In the rows, zero is written as 128.
One turn moves each row of this set onto another row. After a few examples, where does it send each row asked below?
kivi: [128 110 125 133 148 137 116 167 135 140 129 122 138 144 148 154 105 170
 100 105]
mifan: [151 108 137 102 127 143 130 111 119 158 152 129 124 114 126 160 106 167
 108 144]
Teg: [ 97 130 111 126 127 113 129 119 131 118 128 113 102 156  99  86 138 123
 127 150]
mevet: [116 147 142 115 121 138 139 128 120 130 183 131 146 144 122 116 167 129
 128 131]
dos: [134 116 121 138 146 105 126 141 124 122 108 110 103 150 108  98 162 132
 113 159]
kule: [142 123 117 100 140  79 131 138 135 127 145  97 141 143 122 134 106 125
 155 148]
fafit: [125 121 157 115 120 160 128 131 115 115 155 117 116 126 131 127 182 143
 111 119]
sapu: [106 116 139 158 115 118 135 122 112 157 102 119 119 151 118 114 147 117
 151 134]
Rin: [134 120 155 161  91 134 126 154 125 136 127 127 154 140 138 128  77 115
 125 118]
nefol: [133  80 129 146 108 138 125 125 118 114 111  81 109 101 122 137 110 122
 125 125]
Fel: [145 145 111 160 136 139 143 152 138 123 136 142 144 143 103 116 170 119
 139 129]
vige: [153 126 101 120 143 132 130 111 135 124 150  98 156 115 108 127  73 144
 110 140]
tege: [173 128 139 130 139 118 123 136 147 116 108  93 161 137 124 122  76 128
 117 124]
Rutu: [182 115 160 125 132 117 117 161 138 122 119 119 133 135 135 131 111 141
  93 146]
Rupak: [115 133 118 120 107 139 131 120 135 120 173 129 139 131 113 114  74 135
 106 143]
faluk: [176 115 136 128 140 145 131 106 127 149 113  93 153 113 121 151  87 146
 117 128]
gezi: [132 118 121 144 118 143 129 128 128 132 121 100 162 119 124 129  59 135
 130 104]
sas: [145 126 115 133 131  83 138 132 124 133 150 101 154 140 114 128 111 110
 145 162]
Labe: [128 141 145  99 143 155 125 116 166 132 140 120 123 162 132 140  97 156
 102 124]
Zaf: [125 143 127 147 118 176 146 119 146 124 128 142 121 133 104 119 161 117
 147 111]
Mulag: [133 144 148 160 123 163 144 100 145 155 148 125 155 156 121 135  99 126
 102 147]
bufek: [129 148 103 111 148 144 140 136 149 124 143 143 124 144 104 122 165 140
 147 113]
duru: [142 117 111 148 137 163 135 149 127 126 119 136 116 121 111 134 176 144
 133 102]
kiba: [134 134 149 129 127 122 126 165 112 124 159 128 150 144 139 121 179 132
 126 120]
lor: [104 103 117 127 131 122 134 112 105 164 120 118 101 137 113 129 153 147
 140 134]
feli: [138 115 121 185 135 145 131 157 131 131 143 121 157 140 126 128 105 138
  78 144]
tarat: [113 125 156 148 101 159 132 139 112 109 158 123 135 126 131 109 167 117
 116 116]
bisa: [134  96 142 130 103 146 130  96 128 119 113  84 105 107 118 131 107 113
 129 136]

mifan turns into Rutu
kivi turns into feli
Where do these go?
sapu turns into Teg
tege turns into gezi
bufek turns into duru
kiba turns into tarat
sas turns into bisa

One turn moves each row of this set onto another row. After a few examples, where does it send each row asked below?
tezog: [135 111 116 133 137 103 133 127 138 182 136 124 130 139 124 116 161 145
 126 110 160 156 162 121 141 127 148 117 111 122 133 139 157 177 147 144
 129 112 125 114 115 115 119 132 111 106 170 113 147 142  90 121]
sezo: [136 147 106 133 146 126 132 111 144 131 103 111 141 123 128 122  77 130
 113 113 125 153 151 138 122 132 136 114 140 115 114 154 169 135 165 132
 113 115 109 113 111 125 192 129 114 131 108 114  94 151 129 133]
Vunu: [143 146  94 127 143 144 133 100 135 118  98 113 143 123 131 137  80 136
  96 118 135 173 130 131 103 140 144 120 143 125 116 133 159 147 166 144
 106 130 123 126 121 124 189 149 127 144 113 116  80 143 134 143]
ger: [148 152  94 130 137 129 133 123 148 136  95 102 153 125 111 120  93 126
 103 125 145 164 130 135 112 138 146 120 148 114 123 146 160 154 172 142
 111 116 117 117 107 133 181 143 130 123 105 110  86 163 130 145]
Tok: [128 153 139 110 137 106 132 124 101  81 115 137 145 141 125 121 141 146
 122 170 120 148 105 139 116 114 139 149 136 120 124 144 103 106 161 133
 111 114 134 134 119 125 146 112 121 186 175 118 123 147 149 143]
Zitu: [146 128 148 116 126  88 139 143 114  88 138 119 149 152 106 114 137 123
 128 166 127 135 125 133 123 103 154 154 133 116 124 146 119 111 174 128
 117 116 132 121 118 126 135 114 118 169 170 121 114 168 137 130]
tufi: [146 153  95 124 155 132 119 104 122 103  83 144 182 127 130 112 144 141
 142 147 137 154 112  96 104 124 154  96  84 141 138 129 131 114 129 142
 105 115 127 161 142 118 126 142 147 153 122  96 173 139 149 104]
lus: [124 120  90 143 146 125 127  91 109 165 114 108 125 137 153 120 163 155
 114 139 161 182 147 119 140 132 140 103 142 136 120 134 135 185 136 155
 127 129 126 133 112 120 112 128 145 114 162 114 138 123 121 127]
Kofam: [144  63 105 113 144 179 138 130 127 168 132 104 128 133 121 120  93 120
 119 137 138 135 107 145 114 146 140 141 130 116 130 137 123 143 129 144
 106 111 116 185 122 116  98 124 153 184 120 108 143 144 114 113]
gele: [128  88 134 110 129 172 139 122 154 134 136 175 115 139 131 146 154 142
  95 152 121 136 105 155 105 132 134 126 142 133 118 134 120 146 145 157
 108 156 148  91 132 119 106 135 117 108 122 104 165 136 100 140]
Pero: [119  87 129 113 136 183 134 115 162 138 135 163 121 150 128 140 144 142
 100 164 124 132 100 147 103 138 147 131 155 131 128 135 125 147 133 157
 102 147 134  89 121 124 102 128 114 107 129  95 163 127 107 144]
tinor: [150 123  94 126 145 102 133 129 126 118 141 128 184 139 102 117 131 118
 137 134 139 152 163 102 111 118 180 120  78 150 140 144 155 135 120 115
 110 116 114 144 129 123  98 139 134 146 125 108 162 151 133 119]
dod: [136 140  83 118 136 125 137 125 136 136  80 128 144 122 117 141  79 119
 103 105 128 160 139 139 116 132 139 117 130 123 104 148 168 142 172 148
 113 122 121 117 110 115 194 141 123 133 116 131 101 161 127 145]
niz: [115  83 124 113 135 167 132 120 154 133 123 169 117 145 136 135 149 134
 105 156 116 129 115 157 118 126 133 119 161 135 112 143 123 142 144 156
 113 140 130  88 114 119  99 119 118 102 117 100 174 140 106 138]
Tekir: [141 139 113 118 135 110 131 131  96  98 125 129 154 165 105 120 138 129
 121 176 129 148 117 128 127 115 164 163 143 131 130 146 114 118 158 135
 106 133 135 129 123 119 141 113 137 174 185 129 109 159 153 141]
leda: [134 122 106 107 146 117 137 123 136 102  74 129 179 127 111 141 115 129
 135 140 137 142 104  90  85 117 159  96  68 132 129 130 145 112 122 150
 107 106 126 154 120 120 126 141 138 155 130 106 188 129 140 123]
vob: [150  99  91 110 155 163 139 147 111 177  99 139 117 128 108 131 110 119
 128 125 135 132  89 159 119 158 124 144 107 122 134 132 123 144 121 146
 109 122 129 177 137 108 104 123 158 176 120 111 154 150 109 133]
Musot: [133 132 122 135 156 128 116  82 122 132  78 116 112 131 161 123 171 162
 123 126 167 163 107 113 118 132 122  94 133 124 136 105 135 159 153 162
 125 111 130 131 134 118 122 134 126 123 147  81 140 111 111 125]
Guvib: [165  80 108 119 151 159 131 151 129 169 107 110 121 142 111 108 110 109
 144 126 143 109  97 157 128 145 133 134 116 103 138 134 132 129 143 141
 110 106 116 169 131 119 103 116 140 158 108  97 155 157  99 103]
gem: [147 143 128 106 131 100 138 145 102  88  91 134 144 155 106 133 140 126
 131 166 127 130  93 138 117 114 149 144 119 110 121 138 114 101 172 146
 109 127 144 126 123 125 156 114 122 165 181 131 131 157 141 135]
sesu: [117  75 126 111 138 117 134 108 136 151 119 124 120 140 144 151 125 145
 114  92 150 146 154 110 119 115 142 111 101 124 126 127 166 149 153 158
 126 111 129 118 122 103 138 138  93 132 180 118 159 108  92 120]
neta: [123  93 117 117 141 169 133 119 144 139 123 182 110 154 128 142 146 134
 110 150 115 124 111 156 119 136 140 130 143 139 116 135 129 143 134 151
 105 156 137  84 131 114 104 122 116 100 125 106 168 135 102 141]
vevon: [150 100 116 114 141 102 144 129 139 102 122 117 175 130 109 143 112 119
 132 129 135 136 148 100  93 104 163 101  57 138 130 141 157 112 129 134
 116 120 128 146 131 122 121 142 128 151 127 113 178 134 129 106]
Papu: [127  93 107 107 141 125 125 111 133 140  59 124 120 148 134 157 146 137
 114 107 171 149  97 100 104 125 141 105 114 125 135 102 154 155 161 181
 120 107 139 126 126 109 133 144 114 126 171 103 156 113  98 139]
suku: [164  98 130 118 151 169 136 132 130 167 136 129 119 114 122 107 119 134
 127 123 137 135  99 155 115 151 117 141 108 114 147 131 119 134 136 137
 111 119 134 178 152 110 107 132 146 184 110  93 137 148 106 107]
fepof: [126 117 134 109 134  98 144 132 102  83 117 120 140 163 115 137 109 124
 129 167 116 126 117 130 115 108 159 149 125 115 109 142 125 103 156 133
 106 119 127 125 108 125 146 104 113 174 182 136 127 145 145 139]
kebag: [142 138  83 125 142 120 123 109 113 108 124 138 190 126 129 109 147 135
 127 148 137 176 149 106 113 119 165 107 100 155 129 141 129 137 127 129
 111 113 116 165 126 122 101 144 155 157 119 104 163 153 148 112]
Bikob: [140 161 108 120 143 125 132 118 145 124  86 136 139 115 119 130  90 132
 106 100 131 161 123 135 103 142 134 125 130 117 121 130 163 143 172 138
 108 110 122 115 124 119 189 148 111 140 107 107  91 156 121 151]
Vide: [132  83 123 118 134 180 129 115 159 139 128 159 122 155 131 133 152 136
 106 164 126 123 107 152 117 128 142 120 160 131 125 141 124 134 148 161
 108 155 137  87 127 123 109 123 121  97 124  97 166 135 107 123]
Kar: [146  81 112 110 154 160 138 134 112 151 108 121 107 117 141 128 101 123
 131 118 125 121 111 171 122 141 108 122 112 114 119 141 123 121 135 137
 119 112 117 180 131 116 108 112 142 180 106 106 164 138 108 110]

Musot turns into lus
Kar turns into vob
Bikob turns into Vunu
Where do these go?
Pero turns into Vide
fepof turns into gem
vevon turns into leda

One turn moves each row of this set onto another row. After a few examples, where does it send each row asked below?
Ratef: [147 151 151 139 123 134 140 166 133 127 131 156 103 126]
Paze: [117 113 130 136 165 135 117 188 145 124 135 103 110 152]
tolag: [159  91 104 122 152 116 134 127  95 123 129 135 131 162]
Serap: [146 125 133 109 120 144 149 131 101 133 100 120 118 119]
Sariz: [111 108 121 129 106 121 154 180 132 117 102 165 115 184]
natu: [141 124 136 146 114  92 125 147 141 117  87 143  79 144]
Ker: [143  93 140 133 125 113 158 133 164 141 125 166 124 155]
Pel: [164 111 139 115 144 101 133 127  99 105 127 142 122 150]
pem: [ 90 111 135 131  91 123 136 152 119 151 143 108 129 132]
Kubu: [146 128 109 140 114  70 154 161 116 138  85 128 103 172]
Lolud: [113  93 113 125 101 139 139 145 130 161 146  99 101 139]
dat: [159 106 113 146 112  77 147 157 133 112  91 122  84 149]
Tefa: [133 127 113 158 167 111 130 164 117 144 147 103 129 143]
mazu: [132 110 139 118 158 138 146 179 124 111 142  99 112 137]
ziv: [154 126 132 148 124  94 129 161 112 135  90 120  70 144]
Kud: [149  91  96 104 120 140 127 180 136 116 114 124 125 130]
dapa: [ 89 117 117 138 129 118 140 155 119 163 128 107 146 156]
pati: [102 103 102 134  96 131 144 154 152 127 109 154 106 171]
vugav: [115 122 141 148 161 127 137 158 135 123 150 103 124 138]
Lan: [168 106 109 143 155  94 140 127 121 106 146 131 121 159]
rugu: [156 113 113 112 120 118 123 144 179 149 120 110  96 155]
Rilo: [161 111 105 151 161  87 157 160 108 122 113 131 120 162]
Vene: [109 116 105 121  84 112 157 170 131 111  93 130 114 168]
til: [110  99 134 130 103 118 129 136 122 181 133 112 113 158]
mopif: [ 97 115 113 139  96  93 145 190 129 147  98 128 124 161]

pem turns into Lan
pati turns into mazu
til turns into tolag
Where do these go?
mopif turns into Tefa
Serap turns into Ker

One turn moves each row of this set onto another row. After a few examples, where does it send each row asked below?
Lagas: [143 108 109 119 137  98 147 122 133 114 133 109 131  81 147 125]
dib: [133  84 118 120 120 119 155 110 155  83 155 109 129 103 146 126]
Gak: [143  95 143 140 137 141 146 163 135 136 122 144 178 125 114 160]
Ridul: [138  81 116 109 111 126 158 112 145 101 150 115 116 110 158 132]
Zug: [111 134 161 124 165 128 140 115 126 125 114 106 130 138 124 120]
Sudu: [112 137 151 123 162 120 136 125 115 126 114 105 129 145 129 130]
lik: [106 125 143 139 178 120 129 118 130 107 125  97 127 139 122 119]
gat: [109 130 137 132 170 115 128 130 116 115 121 100 124 150 131 131]
rigi: [132  96 134 101 138 163 130 157 128 139 189 160 156 131 138 119]
vira: [124  96 130 125 154 148 123 152 148 106 199 150 174 120 118 109]
Nam: [143 110 116 117 132  99 150 119 134 114 130 109 136  79 145 122]
fuluz: [125  89 117 124 155 150 117 160 139 113 201 149 159 128 131 117]
pag: [138  83 117 156 150 132 132 171 135 122 133 134 169 130 119 163]
bim: [144 109 113 115 132 101 150 121 130 120 130 110 130  83 150 125]
Femo: [107 121 136 137 177 121 126 124 123 114 125  98 116 146 132 126]
puv: [129 101 107 121 167 146 131 161 130 113 197 148 158 142 132 108]
bezum: [142  89 133 139 137 142 142 169 127 141 123 142 167 131 124 166]
zupad: [133 115 136 115 159 148 145 148 139 113 189 153 182 128 115 100]
zuta: [133  79 111 118 118 121 153 113 149  90 153 111 118 109 154 130]
boru: [138  87 128 103 108 129 163 110 147 103 145 118 123 106 153 130]
gigom: [143  66 142 132 111 164 133 135 136 144 163 148 134 142 118 121]
mituk: [133 104 113 108 158 152 136 162 123 130 191 153 151 144 140 113]
gotod: [137  89 133 107 109 126 166 104 152  98 145 118 133 102 145 125]
suri: [129 103 145 114 144 153 132 147 145 116 190 155 181 117 115 107]
lunib: [137  57 123 154 128 151 120 139 146 117 175 135 138 141 111 119]
pasek: [128  90 118 113 147 157 121 163 129 129 196 153 150 134 140 121]
Suro: [138  89 128 157 150 130 137 166 142 116 131 136 181 123 110 159]
kor: [134  65 135 155 128 149 126 131 153 110 174 137 153 132  99 112]
lozed: [142  73 156 134 111 162 140 129 145 138 161 146 150 133 104 114]
popo: [108 137 149 133 169 114 132 124 123 111 118 100 137 141 120 125]
deg: [108 133 140 136 173 112 128 129 121 109 122  99 131 145 125 128]
zase: [145 111 116 115 131 100 151 119 131 119 129 111 133  81 146 124]
Rit: [111 129 153 121 163 130 137 119 119 132 115 106 117 144 132 125]
kibo: [142 107 108 117 135  99 146 123 129 118 132 108 128  83 151 126]
Sozar: [140  84 121 147 143 138 136 174 130 133 128 138 162 134 127 167]
Tel: [134  88 128 115 115 121 162 105 157  85 150 113 136  99 140 123]
radot: [129 107 118 124 166 142 136 153 139 105 196 147 174 134 119 102]
lupul: [139  58 126 143 120 158 123 141 137 133 171 141 129 145 120 124]
bekap: [109 131 156 134 172 123 136 114 131 112 119 101 134 136 119 118]
goge: [136 111 129  99 149 157 145 156 122 138 184 160 159 139 136 110]
zak: [110 123 141 127 169 127 130 125 118 127 120 103 110 149 137 128]
Fubom: [111 133 142 126 165 118 132 130 113 124 117 103 123 150 134 133]
bagu: [142 109 113 118 135  97 148 120 134 112 131 108 135  80 144 124]
nedo: [140  94 141 150 143 136 143 162 140 124 125 139 186 121 107 156]
Nad: [131 104 148 102 137 160 135 150 137 133 186 160 172 122 125 113]
sed: [138  71 151 145 118 155 134 125 153 121 165 142 159 128  95 110]
dodab: [136 117 140 101 150 155 149 149 131 129 183 159 175 133 123 103]
Godin: [111 139 154 126 165 117 136 122 119 118 115 105 137 142 123 126]

lik turns into bekap
goge turns into mituk
boru turns into Ridul
Where do these go?
Gak turns into bezum
Nad turns into rigi
Sudu turns into Fubom
sed turns into lozed

